Each path is a new rotation, seen through one point. The rows after it are directions, each followed by how far the rotation turns it, in degrees a step (0 if it stays put).
Each turn is a multiple of 5 degrees from 10 to 175, or 0.
Each row of a path follows its step; steps can be skipped.
Rotation 1:
step 0: [-29  17 -15   6  -4   1   8 -12  30  12 -40 -11   3  18  26 -26 -11 -16
 -22  -1  -4  19  11 -29   4  18 -21  20   0  45 -15  -7  -9  26  -8 -27
   7   5  26 -23  16 -40  -5 -14 -27 -33 -22  -9  34 -24  28 -29 -49 -23
  -5   9   7 -24 -11   2   2  24 -39  21 -34 -14  -5  37 -18 -16]
step 1: [-24  13 -13  29  16 -50  14 -15  17 -30 -44  28 -33   1 -11  15  43 -20
  -2   0 -33 -19 -20 -12 -12  33  -5  22 -25   1   7  48  18  22  -9  15
  -1  -9  20 -17   5  14 -29 -15   7   4  -5  38 -13  20 -29 -20 -29 -21
  14 -38 -33 -25  -6 -37  -6  -3  -5   8  -1  11  -6 -15  17  15]
step 6: [ 19   7 -13  30 -20  -5  20  31  20 -18 -41   5   1  10  25  16  46   0
 -48 -12  28  33  10  20 -60   2  16  18 -26  18  -8 -13  20 -24 -24   8
  26 -16  12 -14  20 -41   9  -5   7  15  21 -10   9  14  -2  -6 -25 -47
  17   5 -18  25  23 -15   3  -3 -11  27  -1 -11  14 -26   2  13]
step 7: [-42  14  11  17 -11  -1   2   0  -8   7   0 -34  17  25 -24  -2  32  11
  -9 -38 -10  -7 -38 -21 -44   0   3  23 -36  28  -7  37  43  23  -3 -26
  10  25  -5 -26  -9  33 -20  24   4 -13   3  13  -2 -16 -18  35  27  23
  25  33  16   5  -4 -10 -20  -9 -22  12  12 -13  34 -32  -2 -27]
step 8: [ -7  10  11 -16   6  35 -14   7 -41  -9   5 -31 -32  12  11 -43  39   7
 -11   2 -15  22  12   9 -19 -16 -32  -9 -13  50  -1 -15  14 -12 -25 -19
  17 -52  -3 -16 -52 -34 -12  -4 -17 -34  -9 -10 -17  -5 -26  10  -7 -34
  25 -10 -22 -18 -25  -8  19 -13 -17  -2  -6  -5 -20  16 -27 -21]
step 10: [-36  21   7  16  29 -13  31   5 -14 -21  10 -16   5  13 -26  -6  -4 -23
  -6 -33  16  -6  16   0 -31  20  21  17 -41  34  16   5  40  34 -20  -1
 -41 -10   9 -53  13  26   2  11  -4  -4 -13  -4 -17 -24  14 -17  -9 -24
   4  11  13  14  -9   4   0  -4 -52 -26   3  28 -27 -10 -45  -5]
step 14: [ 14  -7  36   9  24   7  20 -13 -55 -17 -19  22 -35  -6 -11  -4  13 -50
   0 -29 -19  11   2  -1 -12  10 -21  22 -25  22   9  -2  14 -20  15 -46
  12  -4 -13 -14  41 -40  -1   4  -8  17  -6  37  18  27   4  -8 -20 -24
 -24 -23 -47   7  25  -7 -13   6  11  -2  20  -6  35   3 -31   6]
step 15: [-17 -11  -9  67   4  -7  14  19 -13  29   8  -6 -27  13  10 -14   8  50
 -24  -3 -13   6 -12   1 -11  54  11 -11 -15  14 -11   2  33 -22   7  -6
   7  15  11  -1  14  11   4 -17 -22   8  27  22 -24 -29  15 -21 -10   5
  27  18  16  10  36  -9 -27 -14   1 -28 -30   1  35 -11 -59  24]
step 16: [ -5  14  44  41  19  12  34  13 -12  -9 -26 -13  -8  -3  -3   1  20  12
   8  26   7  47  28  -5 -12   4 -15  -1  -4  29 -24  24  -3  26 -21 -31
 -44  26 -12 -16 -53 -27  11  -6 -33   6  31 -23  19  -4  -3  22  -6 -14
  -6 -18  -1  -4  -9 -18 -26   6 -14  21  21 -28   2 -53 -15  -6]
Directions:
[  5   1  -1  -1   1  -1 -14  -1 -10 -11  -6   5  14   2  -1  -6  11  -8
   1   1   0  -8  -7  -7   0   6  -1  -5   1  -5  -1   0  -5  -3  -3   6
  -5  -1   7  -3   7  -1   8  -4  -2   4  -4   2  -3   8   3 -14  -1  -3
  -5   1  -3   8  -2  -2  -7  -3 -10  -2   0   1   0  -1  -1   1]
85
[ 10  -4   6   7   7   2   1  -9   0  11  -1  -2   8  -1  -1  -3   2   3
   3   0  -1  -7  -2  19   2   2   4  -1   2   0   2  -2  -1  -4   3   1
   1   2  -1  -8   0   0   2   2   0  -1   2   2  -9  -7  -4   2  -4 -11
  13  -2  -6   1  -2  -3   2  -3  -7   1 -10   0  -6   1  11   9]
155
[  6  -5  -3   5   0  -1  -6 -10   7  -8  -5   7  -7   1   5   3   9   7
   2  -9   7   8 -10   3  -2  -1  -5  -7   1  -4   4  -2  -1   0  -4  -5
  -4   4   3   7  -6   0   1   0  -7   0   2   7  -1   2  -2   8  -4  -3
   6  16   7   7  -3   1   1   4   2   9   9   2  -6   2   1  -3]
25
[ -8   2   0   8  12  -6  -1   1   0  11  -2  -1   1   9 -12  12  -3  -6
   2  -3   0   6  -8  -5   7  -4   1  -5   1   1   4   2  -7  -5  -3   5
   0  -7   1   7   2  -1   0  -2   2  -1 -11   5   6   2   3   0  -7  -1
  -2   1   2  -6   0  -7  12   7  -3  -9  -2   5  -9   1   1   0]
35
[  5   1  -2   1  -1  13  -9   4   2   0   1   1  -1  13  -1  -6   1  -1
   6  -6  -5  -3   7   7   6  -3   4   5   3   1   1  -3   1   1   3  -5
   2  -5  -9   7  -7 -12  -1   1  -1   0  -1   1   6  -2   3 -10  -9  -9
  -9   5  -7   4   8   1   4   2   6   5  -2   6   8   7   3  -6]
125
[  9  11   1   2  -3  -7   0  -1   5   5  -1   0   5  -7  -3  -8  -5  -2
 -12  -3   3  -8  -4  -5   2   1   4  -3  -6   3  12   2   0 -10  -4   3
   3  -2  -2  -2   0   1  -5  -5  -4  -3  -7  -9  10  -5  -2   2  -4   2
  -4   8  -9   2   4  11   2   2   3  10   7  -6  -1  -4   7   2]
55
[  4  -2  -6  -3   5   2  -1   5   0  -2  -2  -2   3  10   1  -3  -2   5
   2  -6   6  -3  -6  -4 -14  -1   9   5   4   4   1  10  -5   6  -3   1
   6   7  12   4   0  -2  -7   3  -1  13  -3  -1   5   9  -3   4  -3   5
   6  -7  -8  -4  -9   2   3  -2   5   7 -10  -3  -2   2   4  -4]
65
